One vector is turned by the same rotation once a tick. Each row is the vector after some number of ticks, and that number follows the row.
The counts run from 0 to 290.
[133 118 100 130 112  79 143  79 125 149 118 168 109 138 180 165 135  98
 194 135 147 120 122 115 105 137 109 125 142 121 123 154 126 110 213 154
  82 145 131 113 103 184 101 106 136 170 102 132 128 130 105 119 122 134
 132]
52
[119 123  90 121 105 119 145 101 135 134 108 130 103 146 168 160 138 101
 187 147 132 127 120 104  75 153 118 145 125 124 143 141 119 130 192 150
  67 137 141  97 110 183 131 111 146 150  95 167 126 128  91 113 125 153
 113]
55
[126 121 116 155  98  80 139 110 139 129 139 138 135 165 167 147 160 113
 207 144 131 102 108 118  98 131 119 115 142 121 124 155 121 123 207 113
  94 152 106 118 112 169  82 109 135 178 116 137 110 104 104 134 134 144
 137]
11
[109 122  93 132  94 123 145 107 145 121 116 120 121 161 174 158 153 102
 195 153 123 122 104  96  81 144 127 138 135 124 142 138 115 142 181 138
  78 136 130 101 118 169 106 109 152 161 103 169 105 112  98 116 130 179
 132]
229
[119 119 100 137  92 109 145 127 158 132 119 137 115 144 152 162 166 111
 190 150 134 116 117 104  94 137 112 123 137 139 148 160  94 135 194 110
  76 147 120  92 112 173 115 116 137 159 115 168  94 128  83 136 148 157
 126]
90
[107 124  87 124 105 110 147 117 151 141 100 143 124 132 158 161 163 104
 189 156 130 122 109 113  95 131 120 140 140 121 147 143 109 143 203 126
  67 142 133  87 112 165 101 120 152 151  97 171 103 129  99 120 142 166
 129]
148
[108 125 102 137  92 113 152 109 160 125 110 126 125 151 148 152 161 106
 182 159 133 100 116  96  92 140 123 150 136 127 137 144 105 138 191 124
  78 135 117  90 107 179 100 102 153 159 101 173  97 119  87 114 133 172
 130]
78
[124 117  98 152  91  94 144 111 142 115 124 122 116 169 160 154 149 125
 206 146 135 100 104 130 100 130 114 118 144 128 129 146 113 127 200 118
  89 156 114 117 113 177  88 109 142 185 101 139 110  98  97 126 148 141
 125]
86
[136  97 105 118  86  92 159  98 149 147 118 150 119 149 138 159 139  88
 174 147 140 129 128 111  93 153 109 152 121 139 131 165 119 132 190 141
  64 143 132 100 117 190 114  96 145 147 120 166 112 151  91 123 119 149
 128]
118
[116 116  99 141  82 116 147 111 154 118 112 116 115 165 164 157 156 110
 192 152 130 121 105 101  86 139 121 122 135 134 144 142  98 146 181 130
  78 149 123 106 117 180 108 105 146 163 107 171  95 110  87 128 144 172
 125]
84
[120 121  83 135 112  95 146 102 131 131 107 128 121 148 163 152 142 120
 204 148 126 104 107 140  95 130 120 128 154 122 127 128 134 127 213 127
  78 151 132 119 109 172  94 112 149 173  85 147 122 111 106 112 137 140
 131]
144
[111 125  89 127 114 100 132  81 141 128 121 133 123 157 165 149 141  90
 187 147 133 107 114 104  99 144 121 134 143 107 125 132 135 114 216 143
  83 147 117 113  99 182  90  95 150 155 101 136 125 109  92 109 132 150
 148]
221
[122 111  97 128 108  98 154 105 125 134 115 129 126 152 170 151 142 109
 193 158 117 113 118 116  74 152 125 158 134 132 133 136 129 132 194 135
  75 133 140 105 108 175 107 105 158 160  93 178 113 131 104 110 119 162
 117]
212
[128 120 111 143  82 116 158 129 148 127 127 122 108 157 167 164 158 118
 203 143 132 119 102 105  85 146 121 133 129 139 144 166 105 139 176 123
  75 145 123  91 133 173 116 112 133 170 114 157 100 109  99 129 135 171
 121]
247
[130 101  95 113  99 102 138  94 129 140 127 141 106 155 165 159 132  81
 185 141 134 140 116 100  83 162 116 129 119 122 138 152 126 122 185 159
  62 149 138 110 111 191 125  97 145 141 120 161 127 134  88 128 127 150
 135]
199
[115 112  87 115  90 107 145  86 149 134 106 128 121 153 157 159 145  85
 171 147 135 140 111  98  99 143 110 121 140 123 137 127 122 132 190 151
  65 148 136 111 114 180 102 104 151 145 100 166 112 130 101 124 134 168
 138]
141
[141 105 103 133  99  87 157 126 143 141 125 143 105 148 150 163 151 120
 197 152 129 111 119 137  92 147 109 137 128 146 139 172 103 123 198 118
  72 153 132  99 121 181 129 112 131 163 115 163 110 136  83 133 145 133
 113]
108
[142 106 104 138  98  90 151  81 120 135 128 137 104 159 172 159 122 104
 202 134 145 118 120 124  95 147 110 134 137 122 117 153 139 116 196 152
  82 146 132 122 116 189 109  95 134 178 100 133 133 113 106 118 118 137
 126]
46
[125 125  98 136 113  93 140  79 134 135 116 146 116 151 156 149 132 102
 188 143 146 102 123 112 106 143 111 150 140 111 116 146 135 116 209 147
  87 140 123 108 103 190  90  90 138 167  91 133 134 118 106  99 122 142
 131]
58
[124 117 105 140  90 113 144 134 146 125 129 130 107 157 177 157 161 113
 206 144 125 123 107 115  81 141 122 122 129 137 155 159 104 134 190 118
  74 154 124  98 121 167 121 121 137 165 114 161 101 108  86 140 145 162
 121]
15
[116 122 105 133  90 102 147 112 162 128 122 131 120 153 143 149 164  98
 178 155 134 113 120  94 102 142 108 119 138 132 138 154  94 133 195 121
  80 146 105  99 104 179 109 105 142 146 125 165  97 128  70 133 145 158
 135]
89
[145 103 111 137 106  70 150 109 120 151 128 161 115 147 174 158 141 107
 210 133 132 122 116 141  93 140 113 137 134 134 135 167 130 121 201 135
  76 152 139 108 120 173 114 117 130 174 115 148 121 134 110 131 123 134
 122]
196
[112 128  91 139 100 111 138  84 153 123 120 128 119 162 152 147 147 101
 179 143 145 103 112  95 111 135 112 131 146 113 117 140 124 122 204 138
  89 142 105 110 108 183  81  94 141 160 106 133 120 103  92 112 133 154
 144]
76
[123 110  91 112  99  92 147  87 144 156 108 155 109 137 152 156 143  80
 174 147 151 136 122 105 102 146 111 137 133 115 134 152 124 120 201 157
  66 142 129  99 107 188 109 105 143 142 115 155 127 140  93 119 130 149
 143]
129
[140 114 103 141 104 112 150 129 136 125 129 125  93 162 160 155 147 124
 209 139 131 106 113 128  84 154 116 141 122 136 137 167 115 123 190 121
  76 143 126 100 122 185 133 106 140 167 109 155 117 113  79 126 135 143
 113]
259
[119 124  99 143  96 112 154 115 140 122 117 116 123 162 179 155 155 120
 209 151 119 109 101 116  81 136 131 136 141 132 139 139 120 141 193 127
  86 142 130 105 121 166  99 109 143 176  94 163 106 105 104 117 129 163
 119]
230
[138 105 103 117  98  84 142  84 132 145 127 155 110 152 168 155 130  76
 188 133 142 139 115 111  99 151 112 124 127 115 132 157 132 116 195 156
  71 152 133 116 112 188 109  99 135 150 121 139 132 131  93 131 126 142
 143]
198
[139 112 116 136  95  87 145  93 150 144 135 147 112 159 145 152 145  93
 182 142 149 109 124 105 105 153 102 141 120 124 118 181 113 112 196 136
  77 142 108 103 116 196 106  90 126 157 135 135 116 124  77 126 119 144
 144]
262
[119 115 107 133  87 107 138 122 158 129 133 135 117 159 167 154 165  90
 194 144 130 128 111  92  88 146 122 114 131 129 149 156 100 135 184 126
  75 148 118  97 111 168 116 116 142 153 131 165  94 118  78 144 146 167
 136]
14
[148 109 112 139 103  69 152  94 124 145 125 160 109 151 164 155 136 112
 201 140 140 110 128 133  99 146 108 133 136 129 125 167 123 112 206 137
  86 148 132 116 109 187 112 104 129 174 110 138 128 129 100 125 131 123
 122]
272
[128 113  93 121 108  80 146  77 138 157 116 164 114 136 149 155 136  93
 178 139 150 118 122 122 114 142 102 134 139 116 124 150 130 109 216 147
  70 150 127 108 104 190 101  96 139 154 105 136 134 134 102 118 127 134
 140]
128
